Each row is where one point has got to under a steady rotation. How many steps took it there?
The counts run from 0 to 1031.
29 -33 -20 13 -17 20 -17 30 25 -3 4 7 5 -18 4 -1 16 -22 22 -5 -5 -9 -6 14 -43 9 -12 0 -10 23 0 14 16 18 -4 -12 22 -10 -2 -3 10 -7 8 0 5 -19 -12 15 -41 4 -5 0 15 4 -7 -12 13 13 19 -20 -3 -9 7 15 -13 6 14 -9 -2 4 2 -5 -21 5 27 -1 8 | 554
25 -26 -2 -15 -16 0 9 3 -2 29 -1 19 8 0 -13 38 -10 -12 -10 5 13 16 -21 4 -33 15 -8 4 -5 -4 -20 -6 -1 7 3 18 -3 1 -6 1 -28 31 21 21 10 16 4 2 -2 25 -5 -14 2 38 22 6 -14 -1 18 12 7 -15 -1 -14 -20 5 -1 2 -15 -13 17 -6 -17 6 -6 9 15 | 356
7 -5 -16 -2 -19 1 -7 14 -17 16 4 1 9 -21 -18 29 7 7 -2 -13 16 12 -11 6 -15 25 -12 -18 -7 -7 -25 -5 -3 0 22 -8 1 -2 -3 3 -4 -8 5 2 30 -1 20 18 2 25 1 -26 -10 25 18 1 -26 -18 9 9 26 -35 -28 -16 -11 -3 19 23 -23 7 6 -13 -26 -10 10 -7 9 | 32
32 -4 -13 -11 -17 9 -24 -12 4 -3 19 25 -7 -5 -9 30 -11 -15 -9 7 8 24 -21 19 -39 16 -6 31 -1 1 -15 6 -13 13 7 18 8 -7 3 20 -5 10 2 17 0 11 -5 -18 -20 29 3 -2 16 11 7 -23 4 12 3 -1 21 -22 -19 10 -20 0 3 -12 6 3 7 -17 -16 18 -14 -13 -6 | 565
-1 -5 -31 -9 -24 11 -5 -3 -7 -15 4 5 -26 -18 -8 13 4 -13 -5 -12 10 10 -11 7 -5 1 -3 -23 -17 7 -10 -10 2 15 9 21 -7 -28 8 20 9 -7 -2 12 10 -16 18 -7 -11 16 -28 8 21 -10 1 -17 -10 -5 -3 3 14 -33 14 2 -42 -1 3 1 15 5 -1 -34 -37 -5 -15 -35 -8 | 407
40 -21 -21 1 -10 18 0 22 8 1 -1 5 26 -30 7 15 1 -9 -23 -5 12 -4 6 -16 -20 9 -5 -25 -12 -2 -19 -8 20 3 8 -5 -8 -6 0 4 2 -5 8 9 26 -30 19 20 -3 1 0 -5 -21 -2 15 11 -18 -20 12 1 -6 -6 1 -26 -9 4 21 -5 -35 2 9 -10 -32 -5 13 -11 -9 | 685
-3 -17 -8 -6 -19 -15 -9 17 -15 -2 20 -8 -6 9 -2 12 -4 4 -1 10 5 12 4 4 -36 28 -28 -23 1 -3 4 22 -9 -3 4 -7 -5 -5 -8 -6 -3 -7 -1 -1 20 -17 5 -19 -27 30 -7 -48 6 12 22 -7 -3 -30 18 12 13 -17 -8 3 -7 -5 5 24 -5 1 7 6 -42 2 -1 9 -13 | 184
27 0 -8 -36 -19 -17 -20 -21 -18 13 5 9 -13 -13 -9 29 1 -1 -14 -23 10 27 -5 18 -4 15 -28 12 8 -13 -26 -20 -16 24 6 -5 4 -7 -3 20 -15 16 -4 -4 11 14 3 -9 -22 9 4 0 10 0 24 -3 -6 -20 -3 -15 -1 -24 -20 6 -20 6 -6 -2 -4 -8 19 -13 -33 14 -18 15 -27 | 126
-4 -27 -9 2 -12 25 17 -13 -18 15 -11 8 -14 -25 -3 1 -3 -12 -19 -29 -5 -20 -3 18 -5 21 -14 -22 0 19 -11 -23 2 -2 8 1 -2 -4 21 -9 5 2 21 1 5 -4 15 25 -17 23 -1 -8 15 15 16 -19 -2 -13 11 -12 25 -20 21 -11 -23 -1 15 9 -14 4 0 -36 -19 -10 -5 6 20 | 387
31 -21 -7 -12 -17 11 -27 -1 -15 22 -4 -1 -14 -37 3 -2 -15 -1 -9 -1 -8 -7 0 15 -11 29 -10 -16 -12 -14 10 0 0 12 2 -2 14 -10 2 12 33 -24 -7 -9 21 -22 1 1 -9 -7 -13 -35 19 2 17 -33 13 -16 12 -2 15 -20 -2 -7 -13 -12 22 11 11 -7 -6 -31 -25 1 12 -14 12 | 885
22 -22 -5 -18 -14 13 1 -11 -16 14 -17 15 15 -29 -4 48 -14 8 -21 -21 10 -8 -9 -6 -3 6 -11 5 -5 -15 -31 -22 -4 -6 10 10 1 -11 -18 5 3 19 13 -7 29 -8 18 12 2 2 17 -15 -23 18 29 -5 -25 -9 20 -19 0 -2 5 -16 -15 11 24 9 -6 -5 9 -25 -29 11 -25 6 -5 | 147
-1 -11 -20 -3 -17 10 -21 0 -26 -8 20 7 23 -14 -4 -4 14 5 -16 -11 12 -27 -10 -3 -17 11 -10 -8 2 9 8 5 11 -7 1 5 -17 -21 -6 5 27 8 21 -8 21 -30 16 0 -5 9 9 -27 -7 24 2 -23 9 -3 14 -3 18 8 7 -10 1 2 18 18 4 13 -1 -31 -43 4 1 1 3 | 416
26 -26 -17 -17 -17 2 -9 5 -1 6 7 9 7 -32 -3 -17 12 0 -18 -6 11 -4 -8 -6 -11 12 9 -6 -21 3 24 -6 -9 -3 8 4 -4 -13 -7 15 18 12 25 -14 29 -39 -2 -6 -13 8 -1 -26 9 23 -3 -16 18 8 -1 3 -12 3 8 -8 -16 2 32 -12 -3 8 -2 -8 -43 19 8 9 -10 | 91
18 -12 -5 -20 -17 -1 -22 -5 -25 12 -13 11 14 -18 -2 5 4 14 2 -24 -8 -16 7 7 -10 11 -15 -11 -4 -7 -4 -8 -2 -3 -1 -19 6 -26 -16 -4 29 15 13 -29 32 -23 10 19 -17 -5 22 -39 -10 24 15 -8 1 -11 10 -26 -4 7 1 -8 -4 10 41 10 -1 7 4 -4 -25 0 3 29 3 | 627
8 -40 -2 -12 -24 6 5 4 -22 8 1 8 -6 20 -4 28 -2 2 11 -6 -9 9 13 36 -36 13 -16 -8 26 12 9 13 10 13 -14 -8 12 -12 -18 -22 17 1 -14 -10 9 8 3 10 -27 9 4 -4 -4 -7 38 -22 -5 -16 25 -20 -3 -12 0 16 -11 17 5 9 12 4 -6 5 -11 -16 -1 5 1 | 977
16 -19 -35 -11 -21 -9 -1 20 4 0 11 23 -4 -15 -21 18 5 -12 -13 -26 27 -11 -22 9 -15 23 -19 3 -18 8 -2 -18 2 33 -11 -4 -19 -8 9 1 -9 16 17 7 11 7 -4 -15 -9 28 -9 6 16 4 11 3 -2 6 10 -11 16 -1 10 11 -9 2 -18 8 15 20 0 -29 -28 7 -19 16 -6 | 922
8 9 -11 1 -18 23 -28 -17 -18 -9 9 15 13 -5 1 13 -4 -6 -8 3 -2 8 5 5 -33 -2 -15 5 12 11 -32 18 7 -16 13 24 -2 -21 -1 16 16 -8 -10 15 15 -18 28 5 -13 18 6 -6 -11 2 6 -15 1 -11 4 -10 19 -29 -15 -10 -17 -1 27 6 -16 9 10 -13 -21 -8 11 -34 -3 | 54
9 -33 -22 10 -14 18 -1 9 -3 -15 20 2 -18 -5 -2 -1 -4 -33 4 6 1 8 25 30 1 22 -11 -29 -12 8 -7 -5 -10 -9 7 -1 -3 -6 7 13 -6 -2 3 -12 13 -28 10 -7 -19 22 -16 -12 7 -17 8 -8 1 -20 7 1 -8 -19 14 14 -37 14 4 7 -2 -5 -15 -9 -29 -11 6 -10 -33 | 179
21 -27 -17 1 -28 28 -2 17 -18 12 13 20 8 -15 -14 39 -3 -12 -4 -6 20 -9 6 30 -20 15 3 -9 -6 7 -6 -5 10 -8 -1 6 -9 0 3 1 -2 0 0 -13 32 -7 10 27 21 20 -5 8 -22 -2 16 -5 4 5 13 -7 8 -5 -6 -33 -10 16 12 11 7 10 -13 -8 13 -18 0 -13 -8 | 6
31 -24 1 -22 -22 13 -4 -22 -29 13 -4 18 12 -8 2 -4 6 -4 -14 -27 -6 -8 26 14 -6 5 -26 -13 11 10 7 -8 -2 -10 -4 -7 -9 -19 -18 9 19 18 9 -26 32 -16 8 33 -10 3 16 -10 -10 11 16 -11 8 -11 -4 -21 -14 4 5 -17 -4 8 27 -1 -6 8 -6 -13 -11 -8 3 23 -14 | 954
13 -27 -7 -1 -1 20 -16 -21 -15 3 10 -2 14 -9 19 2 -3 -20 -21 5 -2 15 6 20 -18 11 -15 4 7 11 -25 -12 4 5 8 11 8 -4 12 5 2 -1 -6 18 -7 -15 30 -12 -21 -4 11 -5 -1 -2 22 -19 -9 -28 9 5 5 -33 -8 11 -19 14 10 6 -34 -10 23 -22 -45 1 10 -19 -10 | 872
9 -27 -8 -2 -25 22 -12 11 -9 5 3 -2 -7 -5 2 18 -18 -22 -7 18 12 -9 3 22 -19 15 -20 -15 -1 -7 -1 1 11 16 -17 2 -4 -14 -14 -13 0 -3 15 -10 18 -14 5 -21 1 0 -21 -33 1 -13 32 -17 -2 -24 35 0 0 -4 22 -7 -6 8 -11 20 19 -23 -13 -22 -20 -18 -5 -8 0 | 999
23 -16 -4 5 -22 15 -8 6 -3 8 14 19 6 7 -11 9 -5 -21 12 4 2 -6 2 9 -21 7 -19 -9 -4 1 -16 5 -2 -12 -4 5 -3 -27 -31 2 -10 24 36 -7 47 -1 14 12 0 22 10 -38 -2 37 2 -7 -7 1 13 -5 -15 2 12 -1 -22 5 23 -2 2 9 -21 -10 -14 -8 -2 -3 4 | 513
17 -21 -25 -11 -24 -2 1 11 -7 3 8 14 5 -20 -15 8 0 -5 -25 -34 17 -23 -10 5 -8 14 -16 -6 -6 10 -2 -27 0 20 -2 4 -22 -3 12 -3 -14 13 26 2 7 -8 1 0 -17 26 -14 10 17 7 7 -5 10 -4 7 -20 8 12 28 7 -15 7 -15 5 2 8 3 -33 -31 19 -20 32 -9 | 923
9 -34 1 -18 -27 -5 3 8 -5 22 -3 11 14 -15 2 19 1 -1 7 3 3 -11 -9 -14 -40 13 -17 -8 14 6 -10 7 7 -7 -5 -3 -1 -12 -14 -18 -9 21 23 -4 19 -10 5 -7 -26 16 10 -24 -6 25 24 -6 -2 -10 27 -5 -8 9 12 -21 -13 3 12 3 -10 -9 20 18 -20 13 -8 27 11 | 836
19 -13 -7 -3 -34 10 -31 21 -3 6 6 32 14 -4 -19 23 -19 -12 2 26 12 1 5 20 -46 17 -6 11 -8 0 -2 17 6 -8 10 24 -5 0 12 1 -8 7 5 10 17 -13 7 -10 -6 31 -5 -13 -12 7 15 2 19 -5 14 -11 15 -1 -9 -8 -13 1 16 3 7 -9 -6 23 10 -8 2 -11 -5 | 678
29 -29 -7 4 -15 21 -2 4 -7 -14 -6 20 18 0 -13 20 3 -18 -7 -4 4 -8 -1 15 -16 -20 -6 3 -16 12 -2 10 11 -4 -5 13 8 -33 -32 27 13 29 6 -15 29 -24 11 5 -1 2 -11 -21 -12 15 -9 -2 -1 13 17 -17 -17 2 12 14 -10 13 29 14 10 13 -5 -12 -19 3 -2 10 -16 | 303
6 -23 -11 -7 -11 11 -12 -24 1 7 11 11 -4 -3 0 5 22 -36 -13 2 13 10 -11 34 -19 11 -1 9 -12 46 -5 6 -6 -12 5 12 13 -6 4 26 -7 16 16 -2 9 -15 4 -32 -25 20 -17 -6 3 -2 6 -19 6 -4 2 -9 2 -40 12 9 -12 -6 5 3 2 -6 0 -11 -18 17 13 -12 -17 | 717
12 -31 -15 -14 -7 5 -4 3 2 -3 -8 4 -10 -28 -4 18 16 -2 9 -13 12 15 -3 28 0 18 12 1 -19 2 -19 -27 -6 -3 16 -20 31 3 3 8 8 29 -5 -17 5 -4 0 2 -23 -13 22 -7 -7 9 28 3 -6 0 20 -19 -11 -24 -11 15 -19 26 24 2 -15 -2 10 5 -28 2 8 17 -14 | 967
28 -25 -11 -34 -28 3 -30 6 -17 3 4 21 4 -16 -5 11 -11 -15 4 2 8 15 7 38 -25 0 1 12 -13 -11 -11 -12 5 16 7 22 5 6 8 14 -14 18 -21 -6 2 -13 -7 -3 -7 -16 -17 3 5 -11 2 -1 27 1 0 -6 3 -15 -13 -2 -26 20 9 -3 0 -18 16 1 -15 14 7 5 -32 | 449
23 -28 -8 -13 -27 -13 7 -8 8 2 -6 22 -25 -4 0 -8 -6 -20 -20 -3 0 14 1 4 -24 35 -26 -21 -1 14 -1 2 -4 16 3 -9 -13 -8 16 -1 -8 4 21 17 -1 5 -6 -5 -34 28 -4 -20 21 -4 30 7 3 -25 12 1 20 -27 11 1 -20 -11 -2 -7 -10 -4 3 2 -22 -15 -1 14 4 | 692
-10 -13 -28 -1 -17 9 -16 9 -10 -12 24 5 4 0 -9 10 12 -4 -3 -16 10 8 -5 27 -25 22 -9 5 9 22 -5 2 -2 13 15 6 3 -1 17 -8 16 -19 -9 8 2 -10 16 -18 -37 32 9 9 5 -2 17 -27 -6 -12 11 -11 19 -16 -3 34 -18 13 2 4 2 12 -1 -8 -44 6 -3 -12 -11 | 411
31 -43 -12 -10 -13 21 3 -5 -19 20 0 20 -3 -27 0 22 -3 -6 -11 5 14 5 16 21 -10 40 11 -3 0 7 -4 -17 -10 -20 9 -4 -1 6 20 8 -7 13 -11 -6 17 -10 14 11 3 20 16 7 -14 -12 32 -12 5 -13 14 11 5 -11 -17 -13 -26 23 9 -10 -13 -10 4 13 -3 -4 -9 9 -25 | 8
16 -22 -8 -9 -23 -6 4 18 2 20 -1 6 8 -11 -7 18 11 3 5 -9 10 2 -5 -5 -27 19 -1 -24 -8 2 12 17 6 2 7 -19 1 -11 -34 -4 20 -3 21 -11 39 -17 10 9 -6 4 4 -24 -16 16 30 1 -21 -18 21 4 -11 -8 -1 -24 -11 -4 25 2 6 14 -10 4 -20 -13 14 0 15 | 838
25 2 -31 -12 -35 14 -28 10 8 -13 12 30 11 -23 -7 14 6 -15 5 -6 17 -8 -6 7 -31 -9 -2 8 -6 7 -21 -2 23 25 -1 20 -17 -21 2 15 0 5 -1 10 11 -11 14 1 -11 8 -11 35 -5 -25 4 3 12 8 3 -18 0 1 1 -8 -28 9 16 -13 8 16 1 -14 -14 2 -4 -32 -14 | 917
20 -17 -38 -15 -22 -15 -3 23 8 -8 23 8 -14 -10 -20 13 9 -10 -1 -22 21 4 -19 16 -22 25 -10 -6 -12 5 1 -12 12 47 -6 -12 -10 -3 4 3 3 -6 1 4 3 12 -12 -6 -17 8 -5 19 16 -8 16 -4 -4 1 15 5 12 -15 0 21 -18 1 -15 1 14 23 2 -20 -40 2 -6 7 -4 | 921
43 -30 -14 11 -11 31 -12 11 1 16 -10 12 14 -36 0 18 -10 -1 -20 -11 6 -2 0 30 -22 28 10 6 -13 -1 -8 -16 -5 10 21 2 17 21 18 8 6 -16 -5 3 12 -16 8 23 -10 13 3 6 -5 -5 19 -19 5 -6 7 -12 18 -12 -16 0 -8 15 23 -12 -14 -3 3 -15 -3 3 20 -11 1 | 218
44 -18 -14 -16 -15 0 -12 -22 -15 -18 0 20 -16 9 2 26 -6 -13 -9 0 2 11 3 14 -13 9 -28 4 0 -4 -11 8 6 11 -15 -8 2 -33 -19 28 23 16 -22 -2 17 11 0 -7 0 -2 5 -6 -4 -20 17 -13 -8 -6 24 3 8 -17 -18 16 -12 8 10 12 15 11 -4 -14 -21 -8 -13 -3 -22 | 307
36 -26 -17 10 -18 31 4 20 -6 -3 23 6 3 -8 -11 47 -14 -18 -15 2 15 7 7 24 -13 16 -1 -2 -13 -10 -10 -8 -5 12 8 10 1 4 -12 16 -7 0 4 -12 35 -18 -8 22 9 19 -21 -1 -4 -10 7 -6 1 0 10 -5 -6 1 -2 -17 -15 21 7 4 4 -7 -28 -23 -4 -13 1 -11 -29 | 332
16 -21 -7 0 -16 21 -4 -8 2 19 -11 8 0 -32 0 -1 3 -16 -40 -32 5 -8 0 22 -3 19 1 -10 -13 20 -10 -23 3 7 16 4 7 6 18 2 1 8 40 -5 14 -24 10 2 -18 6 -5 -7 4 5 29 -9 2 -19 3 -32 10 -16 28 -13 -13 0 19 -3 -9 -10 -6 -32 -15 -5 16 -4 11 | 714
-2 -5 -11 -7 -34 1 -12 19 4 24 -5 15 -4 -14 -12 12 3 -17 10 -18 6 -19 -5 13 -36 15 -28 -27 -7 20 -11 8 16 1 -8 0 -9 -8 3 -7 -12 -13 24 -3 17 -7 0 -2 -21 34 -21 -18 2 0 15 4 8 -20 10 -28 20 -21 10 -23 -6 -20 5 18 6 9 4 -6 4 -12 13 9 14 | 368
8 -5 -6 -24 -30 2 -17 20 -10 18 -6 8 -9 -30 -18 41 -8 7 20 -26 4 2 -1 29 -7 5 -12 -10 -5 -19 -41 -21 -12 8 13 4 17 -4 -4 5 -14 1 -10 -12 21 -2 -4 29 -14 7 -10 -2 8 15 4 6 8 -1 -4 -36 0 -9 -6 -15 -27 6 19 6 1 -3 -1 -14 -6 7 -11 11 -12 | 963
10 -5 -26 6 -22 -4 -4 32 15 -18 21 19 -4 -10 -16 13 25 -11 17 -7 21 5 3 4 -30 38 0 -16 -14 19 -6 8 3 -9 12 -17 -6 -10 -2 1 5 15 18 -6 27 -16 -2 13 -24 33 16 -6 -14 8 13 13 -5 0 15 -8 9 -6 -11 -15 -10 4 21 5 -10 20 -10 16 -14 -18 16 7 -9 | 342
5 -29 -16 9 -20 23 0 37 9 -10 -5 13 -1 -28 -7 20 1 -19 29 -8 -2 -20 2 9 -12 7 -10 -21 -15 6 -22 -7 12 -1 0 -4 5 -22 2 -18 -2 21 20 -5 19 -18 7 15 -27 13 7 -8 6 8 12 10 -3 6 18 -28 -9 11 27 1 -33 18 21 -1 -1 -2 -2 2 -15 -16 -5 5 9 | 993
